grid =
array([[-4.05, -2.13, -1.66, -3.40,  0.85],
       [-0.91,  0.40, -3.69, -2.39,  0.98],
       [-0.92, -1.48, -0.83,  2.82,  0.07],
       [ 2.69, -0.29,  2.17,  2.28,  0.66],
       [ 3.04, -1.55,  3.86, -1.46, -1.99],
       [ 0.63,  0.67, -4.42,  0.75,  2.51],
       [ 3.35,  1.79, -1.69,  2.86,  1.29],
       [ 0.16, -2.16,  2.50, -0.12, -1.58],
       [-0.45, -4.90,  4.82,  3.64, -1.99],
       [ 2.55,  2.18,  2.74, -2.67, -2.02],
       [-1.77,  0.59, -2.16,  2.89,  1.84],
       [ 0.82,  3.41, -1.84,  4.40,  2.87],
       [ 3.77,  0.79,  1.40,  6.45, -0.49],
       [ 3.36,  0.07,  0.73,  3.93,  0.00],
       [ 1.03, -0.92,  0.76,  4.54, -2.08]])
Indices start at 0.
(0, 0) = -4.05
(10, 4) = 1.84
(5, 1) = 0.67
(7, 2) = 2.50
(0, 1) = -2.13
(10, 2) = -2.16
(13, 0) = 3.36
(13, 3) = 3.93
(12, 3) = 6.45
(1, 1) = 0.40
(5, 3) = 0.75
(6, 1) = 1.79
(0, 3) = -3.40
(3, 3) = 2.28
(10, 1) = 0.59
(6, 3) = 2.86
(14, 4) = -2.08
(14, 2) = 0.76
(6, 2) = -1.69
(1, 4) = 0.98
(5, 0) = 0.63
(8, 3) = 3.64
(0, 2) = -1.66
(2, 2) = -0.83
(3, 4) = 0.66
(1, 3) = -2.39
(7, 3) = -0.12
(2, 0) = -0.92
(12, 4) = -0.49
(7, 4) = -1.58
(8, 0) = -0.45

data =
0.40	-1.53	2.05	2.20	1.91	7.07	3.13	-3.49	-1.70
1.03	0.06	-1.37	-1.09	-3.14	3.01	2.43	-4.16	-0.63
data[-2][0] = 0.40
data[-2][6] = 3.13
data[-1][3] = -1.09
data[-2] = [0.40, -1.53, 2.05, 2.20, 1.91, 7.07, 3.13, -3.49, -1.70]
data[-2][-5] = 1.91
data[-1][-8] = 0.06
data[0][5] = 7.07
data[-2][-2] = -3.49
data[-1] = [1.03, 0.06, -1.37, -1.09, -3.14, 3.01, 2.43, -4.16, -0.63]

X =
[[-1.07  2.39  1.87 -0.62  4.66 -3.02 -4.86  1.84  1.53 -2.77]
 [ 3.00 -2.17 -3.12  0.84 -2.41  2.73  4.19 -0.75 -1.17  2.97]
 [-1.32  0.29 -1.54 -1.43 -2.51  4.31  2.18 -2.80 -3.01 -0.53]
 [ 2.87 -1.34 -0.56  4.48 -2.92 -6.01  5.07  1.74 -2.06  6.29]
 [ 1.43  0.00 -1.71 -0.28 -4.20  3.05  4.46 -3.72 -4.43  0.86]
 [-3.25 -3.27 -1.02  3.74 -2.83 -2.49  3.29  1.55 -0.07  6.68]]
Indices start at 0.
(0, 0) => -1.07
(2, 4) => -2.51
(2, 8) => -3.01
(4, 6) => 4.46
(3, 5) => -6.01
(2, 6) => 2.18
(0, 7) => 1.84
(5, 9) => 6.68
(2, 2) => -1.54
(1, 6) => 4.19
(5, 8) => -0.07
(1, 8) => -1.17
(0, 1) => 2.39
(3, 7) => 1.74
(2, 3) => -1.43
(3, 1) => -1.34
(0, 6) => -4.86
(5, 4) => -2.83
(2, 9) => -0.53
(2, 5) => 4.31
(0, 5) => -3.02
(3, 0) => 2.87
(5, 5) => -2.49
(3, 9) => 6.29
(2, 7) => -2.80
(4, 0) => 1.43

A =
29  31  60  12  86  69  62  39  64  66  53  65  60  64
34  60  36  41  57  65  49  63  43  63  55  46  49  72
36  63  33  44  54  66  46  66  39  66  53  42  50  73
31  47  47  31  69  64  55  50  55  59  58  56  49  69
35  58  37  41  58  65  51  61  45  62  56  47  49  71
29  34  58  17  82  67  61  41  62  64  56  64  55  66
36  66  31  45  51  68  43  71  35  71  50  38  51  74
A[0,-14] = 29
A[:, 9] = [66, 63, 66, 59, 62, 64, 71]
A[2,-2] = 50
A[:, -2] = [60, 49, 50, 49, 49, 55, 51]
A[6,5] = 68
A[0,-13] = 31
A[-6,1] = 60
A[-5,7] = 66
A[6,11] = 38
A[:, 3] = [12, 41, 44, 31, 41, 17, 45]
A[1,-9] = 65
A[2,4] = 54
A[-3,-8] = 51
A[4,-13] = 58
A[-7,-6] = 64
A[4] = [35, 58, 37, 41, 58, 65, 51, 61, 45, 62, 56, 47, 49, 71]
A[3,-9] = 64
A[-4,7] = 50
A[:, -10] = [86, 57, 54, 69, 58, 82, 51]
A[-1,-12] = 31
A[-5] = [36, 63, 33, 44, 54, 66, 46, 66, 39, 66, 53, 42, 50, 73]
A[:, 6] = [62, 49, 46, 55, 51, 61, 43]
A[5,0] = 29
A[-5,-5] = 66
A[-1] = [36, 66, 31, 45, 51, 68, 43, 71, 35, 71, 50, 38, 51, 74]
A[-6,-10] = 57
A[-2,2] = 58
A[3,11] = 56

m =
[[-1.74 -1.10  0.69  0.41  0.34  5.38  2.30]
 [-1.16  2.76  4.34 -2.85  1.23 -0.57  0.17]
 [ 0.47 -3.54  0.47  1.40  2.32 -2.34 -2.71]
 [-2.80  1.93  0.89 -1.12  1.41 -2.39  1.86]
 [ 2.22  2.32 -0.12  1.86 -0.73 -1.96 -0.08]
 [-0.83  0.78  0.49  3.10 -1.18 -1.72 -2.00]
 [-1.84 -1.56  1.45 -0.04 -0.66 -1.80 -1.02]
 [-0.50  3.76  0.73 -4.74 -1.48  1.64  2.66]
 [-1.28  1.85 -0.28  0.94 -0.63 -3.18 -1.31]
 [-2.80 -0.91 -1.89 -0.92  0.66  3.69  2.29]
 [ 3.68 -2.26 -2.83  0.63 -0.28  2.11 -0.65]
 [-2.46 -1.68  3.48 -0.66  0.48  2.12 -0.56]
 [ 0.07  1.46  2.19  1.85  0.47 -3.78 -2.50]
 [-2.74 -4.52 -0.45 -0.46  0.78 -5.73 -3.59]
 [-0.79  0.76 -0.42 -2.39  2.62  1.89  2.38]
 [ 0.21 -2.23  3.32 -2.80 -1.99 -1.20 -4.45]]
m[-16][0] -> -1.74
m[:, -3] -> [0.34, 1.23, 2.32, 1.41, -0.73, -1.18, -0.66, -1.48, -0.63, 0.66, -0.28, 0.48, 0.47, 0.78, 2.62, -1.99]
m[:, -4] -> [0.41, -2.85, 1.40, -1.12, 1.86, 3.10, -0.04, -4.74, 0.94, -0.92, 0.63, -0.66, 1.85, -0.46, -2.39, -2.80]
m[-6][-2] -> 2.11
m[-11][1] -> 0.78
m[-15] -> [-1.16, 2.76, 4.34, -2.85, 1.23, -0.57, 0.17]
m[-7][-1] -> 2.29
m[2][-1] -> -2.71
m[-12][5] -> -1.96
m[:, 1] -> [-1.10, 2.76, -3.54, 1.93, 2.32, 0.78, -1.56, 3.76, 1.85, -0.91, -2.26, -1.68, 1.46, -4.52, 0.76, -2.23]
m[9][-6] -> -0.91
m[11][3] -> -0.66
m[-3][-5] -> -0.45
m[-15][-6] -> 2.76
m[-3][-6] -> -4.52
m[:, 2] -> [0.69, 4.34, 0.47, 0.89, -0.12, 0.49, 1.45, 0.73, -0.28, -1.89, -2.83, 3.48, 2.19, -0.45, -0.42, 3.32]
m[3][5] -> -2.39
m[-11][-4] -> 3.10
m[:, -2] -> [5.38, -0.57, -2.34, -2.39, -1.96, -1.72, -1.80, 1.64, -3.18, 3.69, 2.11, 2.12, -3.78, -5.73, 1.89, -1.20]
m[-15][-1] -> 0.17
m[-10] -> [-1.84, -1.56, 1.45, -0.04, -0.66, -1.80, -1.02]
m[-12][-5] -> -0.12
m[-2] -> [-0.79, 0.76, -0.42, -2.39, 2.62, 1.89, 2.38]
m[-5] -> [-2.46, -1.68, 3.48, -0.66, 0.48, 2.12, -0.56]
m[-6][3] -> 0.63
m[-16][-1] -> 2.30
m[7][-3] -> -1.48
m[0] -> [-1.74, -1.10, 0.69, 0.41, 0.34, 5.38, 2.30]
m[-2][3] -> -2.39
m[-5][-5] -> 3.48
m[4] -> [2.22, 2.32, -0.12, 1.86, -0.73, -1.96, -0.08]
m[-5][-2] -> 2.12
m[5][5] -> -1.72
m[8] -> [-1.28, 1.85, -0.28, 0.94, -0.63, -3.18, -1.31]
